Some points:
tensor([ -8,  24, -34, -14,   3, -34, -26,  -9,  -9,  51,  -3, -18, -50,
         62,   6,  81,  -6,  63, -50,  14, -22, -50,  -5,  42, -29,  19,
         71,  27, -41, -26, -18,  32])
tensor([ 55,   5,  13, -51,  -6,  29,  -4, -35,  35,  38, -72, -11, -37,
        -11, -69, -31, -29,  61,  18,  63, -57,  61, -19,  42, -29, -65,
         18, -56,  91, -30, -40,   2])
tensor([  2,  25,  69,  55, -14, -21,  60,  32, -70, -22,  14, -30,  -7,
        -24, -45, -20,  65, -11,   4,  -8,  39, -13, -20, -38, -44,  13,
         50, -24, -24,  18,  -8,  44])
tensor([ 19, -11,  66, -16, -75,  -1, -46, -35,  11,  23,  34,  -8,   2,
        -19,  -8, -30, -26,  48,  17, -31,  71,  17,  27,  16, -15,  50,
         15,  81, -27, -39,  -3, -24])
tensor([ 63, -60, -54,  31, -40, -56,  16,  66,  36, -34,  34, -30,  -5,
        -34, -25, -27, -24,  -2, -61,  64, 109,  27,  59,  29, -41, -65,
        -64, -45, -30, -30, -14,  27])
tensor([-18, -31,  -3,  12, -44, -39,  33,  39, -23,  -8, -47,  63, -41,
        -11,  36, -27, -17, -15,  67, -21, -12,  -8,  48, -15,  28,  46,
         25,  37,  24,  12, -18, -25])
tensor([-47, -32, -40, -17, -32, -23,  33, -22,  69,  17,  80, -36,  -6,
        -20, -39, -12,  72,  38,  65, -24, -54, -33, -28, -75, -32, -25,
        -88, -16, -39, -47, -38, -32])
tensor([-27, -24, -22,  -1,  34,  88,  63, -16,  79,  89, -10,  78,  21,
        -22,  15,   4, -13, -45,  56,  -7,  19, -62,  57, -31, -30,  18,
         37, -33,  21,   6, -42,   7])
tensor([-28,  28, -24,  -3,  76, -31,  -7, -18, -59,  38, -26, -16, -12,
         96,  62, -42,  51,   1, -24,  -6,  14, -24,  27, -31, -42, -38,
        -43, -41,   5,  28, -18, -23])
tensor([-32, -35,  56,  65,  -1,  64, -42,  72,  28,  -8, -19, -20, -23,
         46, -62,  23, -35,  23, -36, -34,  -7, -10,   7, -38,  89, -11,
         24, -26,  73,  77, -39,  16])
tensor([ 71, -16, -30, -36,  12,  11,  18, -36, -10, -37,  62,  49, -10,
          6, -36,  -4, -30, -46, -29, -18, -30, -10, -23, -28,  21,  54,
         -9, -22,  -2, -40,  49,  10])
tensor([-15,  20,  81, -18,  87, -16,  -9,  -7, -38,  -2,  48,  25,  24,
        -51,  93,  -4, -26,  19,  48,   5, -27,  52, -18,  39,  23, -15,
        -34, -32,  13,  -8, -33, 124])
tensor([-58,  33,  17, -37, -24, -17,  62,  -8,  15, -25,  64, -46, -14,
        -24,  49,   2, -63, -37, -47, -19,  -4, -25, -44,   6,  14, -22,
         -6,  -5,   8,  15, -33, -59])
tensor([ 39, -41,  67, -39,  19, -34, -49,  60,  68, -57, -48, -35, 116,
         94,   4, -32,  -6, -51, -13, -23, -51, -40,  53,  37,   4,  66,
         -1, -41, -58, -29, -33, -18])
tensor([-52,  49, -50, -23, -24,   1, -50,  68, -53,  51,  17, -26, -18,
        -46, -17,  -5, -42, -32, -29,  78,  15,  -9,  26,  40, -13, 111,
        -18, -64,  30,  44, -39, -32])
tensor([  0, -35,  -7,  10, -27, -36,  53,  12,  21,  -7, -35,  89, -16,
        -22,  29, -46,  63,  -6, -41,   3,  -4, -19,  47,   1,  -9, -19,
         40,  34,  48, -22, -18,  -6])
tensor([-24, -23, -23, -24,  18, -24, -30, -33, -31, -35, -35, -27, -31,
          4, -27,  -6,  28, -47,  84,   7,  30,  -7, -40,  39,   4, -23,
         31, -26,  17, -50,  18, -36])
tensor([ 10,  75, -24, -28,  55,  -2,  -6,  58,  18,  28, -40,  62,  43,
         -8, -21, -32,  -3, -32, -23,  68,  -6,  49, -51, -24, -17,   2,
        -31,  78, -38,  52,  16, -15])
tensor([ -7,  49, -14, -21, -47,  85,  -6, -38, -59,   2, -26, -27,  -2,
         32,  34, -22,  73,   4, -23, -35,   2,  -4,  31,  -4, -21,  -6,
        -36, -10,   1,  50,  89,  -2])
tensor([-30, -21, -29, -15,  19, -23, -37, -25, -26, -33, -35, -20, -22,
         -1, -27, -20,  32, -41,  65,   6,  46, -13, -36,  50,  16, -16,
         29, -30,  13, -47,  14, -31])
tensor([-21, -27, -17,  19, -35, -35,  42,  16, -25, -22, -54,  67, -30,
        -18,  12, -32, -35,  -4,  39, -29, -13, -21,  54, -16,  11,   8,
         25,  49,  18,  14, -28, -16])
tensor([-21,  28,  25,  51,  10,  20,  33, -65,  46,  32, -52, -59, -28,
        -56, -12, -12,   2,  44,  20,  74, -39,  47,  66,  36, -25, 104,
        -43, -24, -43,  -6,  36, -13])
tensor([ 20, -39, -16, -15,  82, -34,  39, -19,  -1, -22,  16,  49, -43,
         33, -27,   5,   1,  31, -58, -35,  -8,  54, -20, -67, -20,  69,
        -21, -36,  55, -29,  26, -22])
tensor([  3, -29, -56, -17, -28,  -9,  62, -35,  10, -46, -69, -13,  97,
        -42,  66,  -8,  28, 103, -44,  32,  -1, -11, -62, -43,  91,  28,
         60, -30, -41,  10,  23, -10])
tensor([-28, -22, -34,  18,  93,  -9,   3, -23,  12, -42, -17, -34,  31,
        -13, -25,  54,  36, -20,  65,  25,  79, -56, -40,  47,  17,  -9,
          1,  72,  57,   3,  11,  -5])
tensor([  43,  -35,   -9,  -15,  -53,  -16,  -16,   26,  -43,   83,  -41,
           0,   61,    8,  -22,   65,   71,  -21,  -14,  -31,  -22,  -12,
         -82,   25,   13,   62, -100,   68,   54,  -26,  -53,    7])
tensor([-23,  33,  69, -19, -12,  -3,   3, -17,   5, -14,  74,  11, -19,
         -5, -51, -47,  76,  26, -45,  18, -31, -56,   3,  64, 119, -43,
        -19, -18,   9,  43, -18, -39])
tensor([ 10, -14,  49, -34, -21,   3,  30,  10, -42, -44, -12, -36, -17,
        -28, -47,  -3, -40, -23,  25, -13,  10, -22, -33, -43, -35,   8,
         33,  -3, -39,  51, -40,  94])
tensor([-44,  71, -25, -34,   1, -17,   3, -24,  71, -35, -32, -38,   0,
        -25, -37,  88,  58, -55, -34, -65,  52,  97,  75,  17,  47, -15,
          0,  37,  41, -26, -11,  41])
tensor([-59, -53, -14,  72, -15,  72, -79,  23,  15, -15,  -4, -14, -19,
        -55,  75, -37,  62, -35, -59, -15, -35,   7, -48, -30, -14,  -7,
         44, -12,  18, -71, -17,  70])
tensor([ 22, -13, -36,   7,  62,  -4, -27, -11, -26,  20,  16, -20,  25,
        -18, -27, -19, -32,  83,  35, -49,  24,  41,  22,   2,  31,  27,
          3,  17, -47,  -6, -39, -11])
tensor([ 65, -18,  12,  71,  -8,  64,  28, -33,  24, -66,  58, -36, -25,
         44,  48, -17, -20,  -9, -11,  58, -17,  -5,  -5,  41, -37,  -1,
        -37, 117,  46,  23, -21, -16])
tensor([-15,   8, -15, -41,  -4,  48,   7, -48, -61, -22, -39, -24, -11,
         74,  27, -29,  11,  -8, -20, -24,   7, -24,  59, -13, -23, -21,
        -62,  -6,  20,  26,  10,  60])
tensor([-31,  11,  49, -46,  -9, -15,  82, -25,  -3,  12, -21, -46, -21,
        -28,  58,  13, -69, -33, -37, -29, -27, -14, -36,   7,   1, -41,
        -26,  -7, -32,  10, -47, -37])
tensor([-40, -47,  38,  20,  20,  -9, -43, -27, -53,   8, -31,   1,  96,
        -68, -56,  34, -59,   1, -58, -40, -23, -49,  -8,  23, -90, -55,
         -1,   2,  42,   5,  86, -45])
tensor([-46,  45,  83,  82, -39, -40,  -6,  17,  24, -44, -24,  63, -12,
         65, -11,  99, -18,  19,  28,  82,  13,   4, -30, -64,  -2,  -2,
        -41, -31, -18, -58,  39, -13])
tensor([100, 121, -45, 109, -21, -71, -64, -47,  33,  -2, -18, -22,   6,
        -48,  48,  -9, -37, -30,  -1, -44, -36, -45,  23, -37,  30, -31,
          2, -31,  51,  10, -27, -16])
tensor([-27,  28,   8, -16, -35, -49,  40,  27,  41,   2,  70,  22,  61,
         49,  65, -22, -26,  67,  62, -37,  -7,  47, -34,  75, -29,   6,
         17, -30,  82,  42,  98,  44])
tensor([ 68, -15, -31, -24,  21,  18,  11, -27, -21, -36,  69,  54,  -9,
         -1, -34,  -1, -31, -34, -31, -13, -11, -28, -17, -25,  29,  65,
        -19, -30,   6, -41,  51,  11])
tensor([ 14, -39, -37,  83, -14,  68, -17, -33,  20, -35,   7,  22, -18,
         72,  22,  -6, -22, -32,  -7, -14, -15,  96, -67,  60, -31, -17,
        -15, -28, -58,  53, -51, -41])
tensor([ 32, -36, -20,  70,  16,  42,  82,  76, -82,  81,  15, -46,  31,
         37,  17,  43, -22, -38,  32,  31, -36,  27,  59,   7,  85, -49,
         12,  13, -10, -62,  58, -23])
tensor([ 18,   5,  29,   3, -14, -32,  20,  64,   0,  -8,  40, -41, -21,
        -20, -41,  -9,  78, -28,  46, -23, -26,  -2, -35, -35, -43,   9,
         65, -18, -35,  76,  -2,  22])
tensor([-47,  81, -43,  21, -47,  79,   2,  52,  34, -28, -28,  41,  -1,
         32, -59, -32, -58,  25,  20, -13,   4, -46, -41,  -8,  -1, -29,
        -31,  -3, -50, -51,  51,  71])
tensor([-13, -19, -18,  16,  66,  -6, -38,  -2,  -5,  26,  50,  -3,   1,
        -16, -24, -28, -26,  82,  22, -55,  11,  34,  27,  19,  20,  20,
         11,  49, -44, -18, -23, -23])
tensor([  4,  27, -28, -21,   0, -31, -24, -15,  -3,  51,   5, -14, -42,
         54,   6,  74,   7,  45, -44,  34, -32, -59,   4,  44, -24,   0,
         68,  40, -43, -32, -15,  57])
tensor([-13,  46,   9, -34,  71, -12, -23,  67,  25,  13, -27,  23, -23,
        -26, -14, -30,  -7, -33, -28,  49, -49,  47,  -4, -33, -15, -10,
        -26,  70, -39,  16,  65, -22])
tensor([ 19, -74,  43, -15,   4, -32, -59, -34,  59,  87, -35, -21, -63,
        -13,  38,  -4, -30, -27,  -9, -11,  81, -32, -38, -43,  66, -27,
        -43, -18, -43,  76,  93,   7])
tensor([-45, -37, -34, -42, -54, -19, -64, -60, -30,  20,  67, -21,  69,
         35, -26, -16, -31, -23,  14,  91, -30,  69,  55, -97,  13, -39,
         62,  44,  23,  30, -11,  23])
tensor([  7, -22, -27, -22, -33,  -6, -18, -19, -47, -44,  31, 105,  -9,
        -51,  15, 115,  41,  -9,  23,  -7, -32,  11,  53,  60, -22, -44,
        -13, -41, -58,  78,  -6, -23])
tensor([ 56,  32,  78,  -2,  15,  14,  12, -33,  -2,  75,  36,  48,  44,
          5, -12, -21,   5, -12, -22, -22, 103,  52, -19,  15,  -7, -16,
         63,  12, -35, -43, -32, -35])
tensor([ 77,  28,  -1, -77,  -6,  96, -50,  96,  23, -50,  -7, -34, -21,
        -21,  77,  40,  25,  55,  44,  -5,  36, -23,  22, -43, -33, -24,
         24, -13,  25, -35,   4, -58])
Along one direction, these points spread out more than along any other. How far along it is each point below, from 0 to 99? The average is 50, and the first point in the table lies past the average. One standard deviation of the points above along it is 16.
tensor([ 19, -11,  66, -16, -75,  -1, -46, -35,  11,  23,  34,  -8,   2,
        -19,  -8, -30, -26,  48,  17, -31,  71,  17,  27,  16, -15,  50,
         15,  81, -27, -39,  -3, -24]) 82
tensor([-45, -37, -34, -42, -54, -19, -64, -60, -30,  20,  67, -21,  69,
         35, -26, -16, -31, -23,  14,  91, -30,  69,  55, -97,  13, -39,
         62,  44,  23,  30, -11,  23]) 63
tensor([-59, -53, -14,  72, -15,  72, -79,  23,  15, -15,  -4, -14, -19,
        -55,  75, -37,  62, -35, -59, -15, -35,   7, -48, -30, -14,  -7,
         44, -12,  18, -71, -17,  70]) 21
tensor([ 32, -36, -20,  70,  16,  42,  82,  76, -82,  81,  15, -46,  31,
         37,  17,  43, -22, -38,  32,  31, -36,  27,  59,   7,  85, -49,
         12,  13, -10, -62,  58, -23]) 57
tensor([ 77,  28,  -1, -77,  -6,  96, -50,  96,  23, -50,  -7, -34, -21,
        -21,  77,  40,  25,  55,  44,  -5,  36, -23,  22, -43, -33, -24,
         24, -13,  25, -35,   4, -58]) 39
tensor([-31,  11,  49, -46,  -9, -15,  82, -25,  -3,  12, -21, -46, -21,
        -28,  58,  13, -69, -33, -37, -29, -27, -14, -36,   7,   1, -41,
        -26,  -7, -32,  10, -47, -37]) 37
tensor([-40, -47,  38,  20,  20,  -9, -43, -27, -53,   8, -31,   1,  96,
        -68, -56,  34, -59,   1, -58, -40, -23, -49,  -8,  23, -90, -55,
         -1,   2,  42,   5,  86, -45]) 51
tensor([-44,  71, -25, -34,   1, -17,   3, -24,  71, -35, -32, -38,   0,
        -25, -37,  88,  58, -55, -34, -65,  52,  97,  75,  17,  47, -15,
          0,  37,  41, -26, -11,  41]) 56
tensor([  7, -22, -27, -22, -33,  -6, -18, -19, -47, -44,  31, 105,  -9,
        -51,  15, 115,  41,  -9,  23,  -7, -32,  11,  53,  60, -22, -44,
        -13, -41, -58,  78,  -6, -23]) 40
tensor([-23,  33,  69, -19, -12,  -3,   3, -17,   5, -14,  74,  11, -19,
         -5, -51, -47,  76,  26, -45,  18, -31, -56,   3,  64, 119, -43,
        -19, -18,   9,  43, -18, -39]) 38
tensor([  43,  -35,   -9,  -15,  -53,  -16,  -16,   26,  -43,   83,  -41,
           0,   61,    8,  -22,   65,   71,  -21,  -14,  -31,  -22,  -12,
         -82,   25,   13,   62, -100,   68,   54,  -26,  -53,    7]) 60
tensor([ 10, -14,  49, -34, -21,   3,  30,  10, -42, -44, -12, -36, -17,
        -28, -47,  -3, -40, -23,  25, -13,  10, -22, -33, -43, -35,   8,
         33,  -3, -39,  51, -40,  94]) 32
tensor([ 10,  75, -24, -28,  55,  -2,  -6,  58,  18,  28, -40,  62,  43,
         -8, -21, -32,  -3, -32, -23,  68,  -6,  49, -51, -24, -17,   2,
        -31,  78, -38,  52,  16, -15]) 68
tensor([-46,  45,  83,  82, -39, -40,  -6,  17,  24, -44, -24,  63, -12,
         65, -11,  99, -18,  19,  28,  82,  13,   4, -30, -64,  -2,  -2,
        -41, -31, -18, -58,  39, -13]) 40
tensor([ -8,  24, -34, -14,   3, -34, -26,  -9,  -9,  51,  -3, -18, -50,
         62,   6,  81,  -6,  63, -50,  14, -22, -50,  -5,  42, -29,  19,
         71,  27, -41, -26, -18,  32]) 63
